In the data rows, zero lies at 4.5, halfway between 4 and 5.
Here is a table of points, one per row:
[4 5 4 5 2 6 5 4 9 4 2 4 3 5 2 4 3 6 4 5 4 0 5 4 4 4 3 3 5 6 5 6 8 7 5 3 5 6 4 4 5 2 4 6 7 5 5 1]
[3 3 5 4 3 4 5 6 5 5 5 2 8 6 4 5 2 5 3 4 3 3 5 4 3 2 2 7 5 4 3 6 3 6 5 6 5 2 4 5 0 4 5 3 2 4 6 5]
[4 9 4 3 3 4 4 5 7 5 4 4 6 2 7 7 1 4 4 1 3 5 5 5 6 7 3 5 2 4 7 6 3 6 3 4 1 3 4 4 6 7 4 3 6 4 5 6]
[3 7 3 8 3 6 1 5 3 4 7 5 6 7 4 7 5 3 4 7 4 2 3 4 4 4 8 4 4 7 5 6 5 5 7 6 5 4 4 2 4 5 3 2 5 5 4 4]
[3 5 6 6 8 6 5 3 5 3 6 6 4 2 1 5 1 4 6 5 6 4 6 4 4 6 5 2 5 3 5 7 4 6 3 6 6 4 4 6 5 5 5 6 1 5 7 4]
[5 5 4 3 5 8 4 6 4 6 3 6 7 3 3 4 7 4 5 4 6 5 4 6 4 3 4 2 4 4 8 5 1 5 2 5 5 3 3 9 7 3 4 2 6 6 5 4]
[4 3 5 4 4 6 4 3 5 0 6 4 7 1 9 4 5 7 3 4 6 6 5 5 4 3 5 6 7 4 4 3 1 6 5 5 8 5 5 0 4 5 5 5 3 5 3 3]
[5 4 4 4 5 6 3 4 7 3 7 3 6 6 4 5 4 4 4 0 6 3 4 5 9 4 2 4 3 4 5 1 7 2 3 4 6 6 4 5 5 4 6 5 3 5 5 5]
[4 3 4 4 4 3 7 6 0 5 3 4 4 4 3 6 4 8 3 3 5 0 4 5 5 7 2 5 4 4 7 6 4 4 5 5 4 5 5 4 8 4 4 4 2 5 4 2]
[6 1 5 3 3 5 5 3 7 5 6 6 4 4 4 6 5 6 4 9 4 8 3 4 7 8 3 4 5 6 6 5 5 4 5 4 7 1 4 2 4 4 5 5 4 5 3 6]
[4 3 9 3 4 4 2 4 3 6 4 1 7 5 2 5 2 4 8 3 4 6 4 5 1 6 4 3 6 5 3 1 6 5 3 4 5 6 4 4 7 6 6 4 6 3 4 5]
[4 5 4 9 2 4 7 8 5 2 6 4 5 3 3 5 5 3 3 7 3 7 6 5 3 4 5 5 5 3 3 6 6 3 4 4 7 4 5 4 5 3 5 4 3 4 1 6]
[4 3 6 5 5 3 4 6 5 7 5 6 2 2 9 5 3 2 7 6 4 2 5 4 4 3 4 3 4 5 6 5 5 3 3 4 6 8 5 6 4 2 7 6 5 6 5 6]
[5 6 8 5 6 0 3 4 5 3 4 7 7 4 3 4 4 5 3 3 4 5 3 5 4 6 3 4 4 6 3 5 3 4 3 2 2 5 3 5 3 2 5 3 4 4 4 2]
[5 3 3 5 5 3 5 2 7 2 6 0 2 6 7 6 3 4 4 3 5 6 5 4 4 7 7 4 5 5 4 5 4 4 6 6 6 5 5 6 6 4 2 2 6 6 4 4]
[3 2 0 5 5 5 4 5 4 6 4 4 6 2 3 6 6 3 4 5 4 6 5 4 2 4 6 6 4 3 4 4 6 0 6 5 3 3 3 1 4 4 4 4 5 4 6 2]
[9 6 4 6 3 5 3 6 6 6 4 5 4 5 5 0 5 4 4 3 4 3 3 3 3 6 5 4 4 3 6 4 4 6 7 6 4 5 6 3 5 3 5 6 1 6 2 4]
[7 5 3 3 5 4 7 4 2 4 9 5 5 4 2 5 5 4 7 5 4 2 4 4 4 4 6 3 2 5 3 1 4 4 4 3 4 3 7 3 0 5 3 5 6 5 2 4]
[7 3 4 3 5 2 3 4 5 4 5 3 4 6 6 3 6 6 5 5 6 2 5 4 3 1 5 6 3 9 3 6 5 3 4 4 5 4 2 3 8 8 2 5 3 5 6 7]
[0 5 2 2 7 2 4 5 4 5 5 4 3 5 5 0 2 5 2 6 4 7 5 5 5 4 6 4 4 6 6 1 6 7 6 6 7 3 5 3 7 2 4 3 5 5 4 6]
[6 5 4 5 6 3 5 3 3 2 3 3 5 4 5 2 7 2 7 6 5 5 7 4 6 4 4 9 4 4 7 6 6 6 5 6 4 4 6 4 4 3 5 5 6 5 5 3]
[6 6 0 5 4 4 4 6 2 4 5 6 4 7 7 5 6 6 6 2 5 9 4 3 3 3 5 4 4 3 5 8 8 7 4 3 7 5 3 5 3 6 5 6 5 4 4 3]
[7 3 6 4 5 6 4 6 2 3 0 4 2 3 2 7 3 5 4 5 4 4 5 4 6 4 7 2 4 5 4 3 5 5 4 4 6 6 5 5 0 6 6 5 7 5 6 6]
[4 7 1 5 4 6 6 1 3 8 3 6 7 3 4 5 3 6 8 5 5 5 5 6 6 6 5 5 5 5 1 4 3 4 2 6 4 6 3 7 5 2 5 6 3 5 6 6]
[6 4 3 3 1 3 3 4 3 4 6 5 2 4 4 5 5 4 1 8 5 8 4 4 5 1 4 4 3 4 5 6 3 4 4 6 2 7 6 5 3 6 3 6 6 3 5 4]
[3 6 5 4 5 6 5 3 6 3 3 5 4 6 6 5 8 5 3 6 3 6 3 5 2 4 4 5 0 4 3 2 8 5 5 5 3 3 6 7 5 6 8 4 2 5 5 5]
[5 6 8 6 7 6 4 5 5 8 5 5 4 5 4 7 6 3 4 3 5 8 7 5 5 4 2 5 5 6 2 2 4 7 7 4 6 5 6 4 3 4 3 4 3 4 5 4]
[1 3 8 5 3 6 6 3 4 4 4 9 3 7 3 3 4 5 6 0 5 4 6 4 3 2 5 4 4 4 5 5 4 2 5 5 2 6 5 4 4 5 5 5 8 6 3 5]
[4 3 4 5 7 8 5 7 7 5 6 2 4 6 4 5 5 5 6 6 5 5 4 4 5 3 7 6 6 5 5 5 4 5 6 2 0 5 4 5 5 2 5 6 5 1 3 8]
[4 4 6 8 5 5 6 4 4 4 5 5 3 7 7 1 3 6 6 7 7 2 4 5 5 6 3 3 3 3 5 2 3 2 4 5 4 3 2 8 4 6 4 5 7 1 5 2]
[4 5 9 2 6 5 4 6 4 6 6 4 6 4 6 4 8 4 1 4 4 2 4 5 4 6 5 5 5 1 4 4 6 5 5 5 6 5 3 6 5 4 4 7 6 6 5 6]
[4 7 4 4 4 3 4 4 4 6 3 6 0 4 5 4 5 5 3 5 4 4 6 5 5 5 5 6 9 5 7 4 5 1 2 2 1 2 6 5 4 8 6 5 3 6 5 3]
[3 3 3 4 5 3 5 4 6 4 2 6 4 6 5 3 7 1 7 4 3 2 3 5 7 6 4 5 6 2 1 6 3 6 6 4 6 5 7 3 6 7 4 3 5 1 6 5]
Along one direction, these points spread out more than along any other. Take the direction at right angles to it along which they spread out most. Then take the direction at right angles to both along which they spread out most. Go by this last direction. For each point below, how far along it does it lie, from 0 to 99? The average is 50, and the first point in the table lies past the average. One standard deviation of the points above along it is 16.
[5 5 4 3 5 8 4 6 4 6 3 6 7 3 3 4 7 4 5 4 6 5 4 6 4 3 4 2 4 4 8 5 1 5 2 5 5 3 3 9 7 3 4 2 6 6 5 4] 55
[4 3 6 5 5 3 4 6 5 7 5 6 2 2 9 5 3 2 7 6 4 2 5 4 4 3 4 3 4 5 6 5 5 3 3 4 6 8 5 6 4 2 7 6 5 6 5 6] 43
[3 3 3 4 5 3 5 4 6 4 2 6 4 6 5 3 7 1 7 4 3 2 3 5 7 6 4 5 6 2 1 6 3 6 6 4 6 5 7 3 6 7 4 3 5 1 6 5] 63
[6 5 4 5 6 3 5 3 3 2 3 3 5 4 5 2 7 2 7 6 5 5 7 4 6 4 4 9 4 4 7 6 6 6 5 6 4 4 6 4 4 3 5 5 6 5 5 3] 61
[7 3 4 3 5 2 3 4 5 4 5 3 4 6 6 3 6 6 5 5 6 2 5 4 3 1 5 6 3 9 3 6 5 3 4 4 5 4 2 3 8 8 2 5 3 5 6 7] 71
[4 3 4 5 7 8 5 7 7 5 6 2 4 6 4 5 5 5 6 6 5 5 4 4 5 3 7 6 6 5 5 5 4 5 6 2 0 5 4 5 5 2 5 6 5 1 3 8] 35
[6 1 5 3 3 5 5 3 7 5 6 6 4 4 4 6 5 6 4 9 4 8 3 4 7 8 3 4 5 6 6 5 5 4 5 4 7 1 4 2 4 4 5 5 4 5 3 6] 46
[0 5 2 2 7 2 4 5 4 5 5 4 3 5 5 0 2 5 2 6 4 7 5 5 5 4 6 4 4 6 6 1 6 7 6 6 7 3 5 3 7 2 4 3 5 5 4 6] 70
